In the rows, 100 means zero.
R: several groups of rows, each row roughly a mix of its group's hidden directions
R (121 x 12)
[[81,121,88,118,107,95,143,97,91,98,106,148],
[131,91,109,90,81,107,73,61,122,115,119,77],
[133,130,117,130,123,77,99,89,93,86,96,69],
[135,102,108,139,119,71,126,117,85,92,112,90],
[123,120,92,117,118,91,132,141,86,117,97,126],
[68,83,83,139,72,120,102,87,89,88,95,126],
[94,58,84,84,137,123,122,85,96,106,124,103],
[93,104,102,101,104,98,68,139,51,80,96,103],
[115,93,110,71,76,71,64,99,85,101,130,77],
[78,84,75,116,67,108,76,92,59,91,100,82],
[109,103,59,131,107,76,130,85,98,127,114,111],
[108,92,71,74,115,115,135,86,135,122,103,84],
[92,91,83,83,118,117,99,108,138,113,55,121],
[107,98,123,135,88,74,83,131,62,86,109,102],
[70,94,83,73,91,134,75,81,70,96,121,107],
[113,85,100,61,104,153,85,118,97,102,104,115],
[131,109,93,63,96,76,93,74,132,110,124,105],
[111,115,122,88,90,145,93,133,113,102,69,113],
[126,70,89,61,112,70,108,117,115,121,115,99],
[65,110,101,129,102,94,95,118,63,85,67,117],
[111,95,109,96,118,112,103,57,122,61,108,70],
[110,79,94,110,94,156,104,81,109,112,125,123],
[65,96,84,99,91,117,90,103,125,74,56,119],
[122,134,76,112,75,81,102,95,131,122,116,78],
[92,96,99,90,91,116,67,90,149,105,65,113],
[80,84,110,130,99,118,88,51,94,71,100,92],
[104,123,79,97,110,105,137,61,132,111,110,83],
[128,127,109,112,95,50,113,121,79,100,114,90],
[67,103,86,85,95,102,62,98,133,77,80,121],
[97,156,89,99,100,92,114,116,100,109,88,139],
[115,137,124,122,104,63,88,124,89,86,117,92],
[68,105,91,78,117,106,84,83,141,66,88,108],
[107,87,98,54,84,97,101,115,114,126,140,116],
[93,90,96,67,107,125,118,134,118,121,86,133],
[117,88,121,75,115,93,81,74,85,114,142,78],
[121,140,103,143,92,74,84,102,94,83,92,114],
[69,72,83,97,90,131,75,76,120,83,90,121],
[125,107,69,127,94,80,108,104,124,129,130,118],
[59,89,99,98,86,118,71,92,71,72,116,122],
[112,93,116,106,72,106,67,65,108,79,121,69],
[65,85,105,58,82,123,82,120,97,120,97,116],
[92,116,105,96,89,116,107,118,148,119,76,135],
[90,90,81,107,119,72,117,68,92,85,146,89],
[114,92,111,79,114,88,70,143,71,125,101,111],
[137,120,109,104,111,93,81,79,137,70,103,80],
[113,80,104,115,135,75,103,54,99,86,94,76],
[105,111,113,97,74,53,91,135,71,103,112,99],
[105,143,123,106,119,130,116,89,81,127,90,117],
[92,86,84,125,111,103,130,55,135,93,108,94],
[128,111,120,104,89,110,79,65,121,93,121,63],
[120,72,116,112,92,121,125,83,139,104,126,82],
[119,92,65,132,119,102,141,82,106,84,89,89],
[83,134,120,108,125,102,135,91,67,80,109,94],
[103,95,107,110,76,103,80,75,141,60,97,80],
[98,85,62,119,87,117,101,93,143,111,82,126],
[88,124,81,87,106,128,124,94,137,63,96,90],
[91,67,86,67,115,78,94,133,68,113,106,104],
[77,62,93,102,106,127,100,81,80,59,89,87],
[77,96,92,68,118,121,85,81,119,60,89,79],
[76,91,102,100,56,103,73,129,85,120,91,127],
[75,106,107,101,77,133,142,116,101,112,109,131],
[134,105,105,121,146,104,127,93,123,103,93,80],
[113,71,85,93,111,94,97,68,78,123,145,93],
[141,110,104,91,111,98,128,136,81,112,128,89],
[118,55,81,65,110,108,95,94,91,100,133,86],
[125,87,88,133,61,95,94,130,100,120,122,114],
[90,102,78,95,109,84,111,97,40,91,127,104],
[123,90,94,84,125,117,138,89,88,129,128,81],
[127,129,101,97,64,80,84,103,134,101,74,87],
[97,62,115,94,92,92,99,116,150,113,76,115],
[61,67,104,87,105,93,76,85,69,92,115,123],
[144,102,78,100,128,91,111,75,132,118,90,94],
[101,87,75,86,89,134,98,69,143,100,79,100],
[141,82,120,93,99,95,83,108,113,141,94,128],
[90,135,111,91,105,78,89,120,141,78,72,98],
[111,85,96,54,74,104,89,104,136,122,119,105],
[79,107,71,108,76,105,93,58,132,95,75,105],
[76,90,84,110,86,136,108,81,130,92,65,119],
[84,143,84,108,61,102,83,85,84,82,79,110],
[91,137,94,128,105,59,100,82,129,114,87,107],
[124,78,92,78,106,124,105,90,152,115,97,85],
[142,115,97,69,97,92,91,125,121,121,102,69],
[55,92,111,109,68,106,98,114,67,110,97,127],
[87,134,65,80,83,112,89,105,138,102,80,110],
[109,108,98,90,106,91,99,48,144,104,104,77],
[84,98,119,98,89,110,93,116,37,86,112,103],
[99,81,98,49,102,136,85,86,108,127,105,99],
[96,132,112,89,100,99,109,146,101,81,59,101],
[118,100,85,142,77,109,148,91,113,105,108,103],
[118,124,103,134,134,96,118,71,82,80,107,82],
[93,122,77,112,78,84,67,62,111,87,96,73],
[99,84,61,76,133,105,108,68,113,101,127,105],
[107,82,103,59,74,118,83,120,132,126,110,95],
[118,113,106,120,142,78,100,97,63,88,104,72],
[115,111,79,97,133,86,99,140,58,103,103,90],
[101,94,84,62,125,115,92,96,141,119,82,122],
[74,83,128,92,93,105,62,65,77,88,117,94],
[82,75,73,81,108,99,68,64,125,96,116,110],
[102,95,124,103,139,92,81,75,73,91,136,88],
[81,58,136,101,72,109,75,91,91,82,108,95],
[103,115,88,100,74,101,65,58,135,96,86,97],
[97,93,96,67,99,90,70,112,107,112,45,96],
[65,83,85,80,94,84,99,129,82,109,87,142],
[80,110,83,116,114,123,108,52,76,77,111,111],
[142,97,109,107,88,86,91,110,90,137,140,94],
[85,102,142,72,113,128,91,89,70,78,100,86],
[77,91,75,150,74,82,115,93,105,94,80,111],
[124,112,137,65,126,101,110,106,110,97,87,65],
[103,96,99,126,137,122,135,67,96,90,123,99],
[113,91,90,54,93,122,86,93,141,121,111,99],
[87,85,117,95,63,112,65,98,137,100,74,97],
[112,129,122,120,73,85,57,84,99,82,113,91],
[91,102,131,97,113,76,121,89,65,82,93,61],
[124,104,113,130,98,94,146,115,88,93,131,82],
[126,111,98,132,89,96,88,145,73,76,101,105],
[76,92,95,101,126,99,115,43,75,106,94,93],
[127,116,125,116,80,87,86,119,70,138,115,101],
[84,109,92,96,99,133,136,71,138,84,90,111],
[110,93,81,114,108,45,110,75,107,118,112,79],
[83,100,101,91,120,88,129,139,65,128,110,109],
[102,90,100,87,110,135,147,101,132,107,93,125]]
one row of each group, then the others: which group is each in?
[120,146,115,135,93,73,107,84,92,83,106,93]	(114)
[67,55,104,78,74,124,96,88,101,120,97,106]	(30)
[128,77,65,105,91,129,109,109,109,124,126,124]	(101)

[91,78,96,90,146,73,119,101,85,106,116,133]	(114)
[117,88,90,121,64,104,101,139,86,123,70,111]	(101)
[58,110,96,76,79,133,109,107,126,91,88,122]	(30)
[57,69,91,72,90,132,107,121,91,95,92,107]	(30)
[142,127,91,94,127,105,126,112,130,118,97,87]	(114)
[80,86,80,74,98,131,120,116,122,122,97,135]	(114)
[67,89,103,107,76,105,108,121,69,128,92,137]	(30)
[110,116,119,108,105,98,126,146,98,117,100,140]	(30)
[117,60,112,98,62,127,66,100,104,93,106,94]	(30)
[125,115,89,112,131,89,115,72,71,86,123,74]	(114)
[130,106,99,75,82,78,91,112,149,117,82,99]	(114)
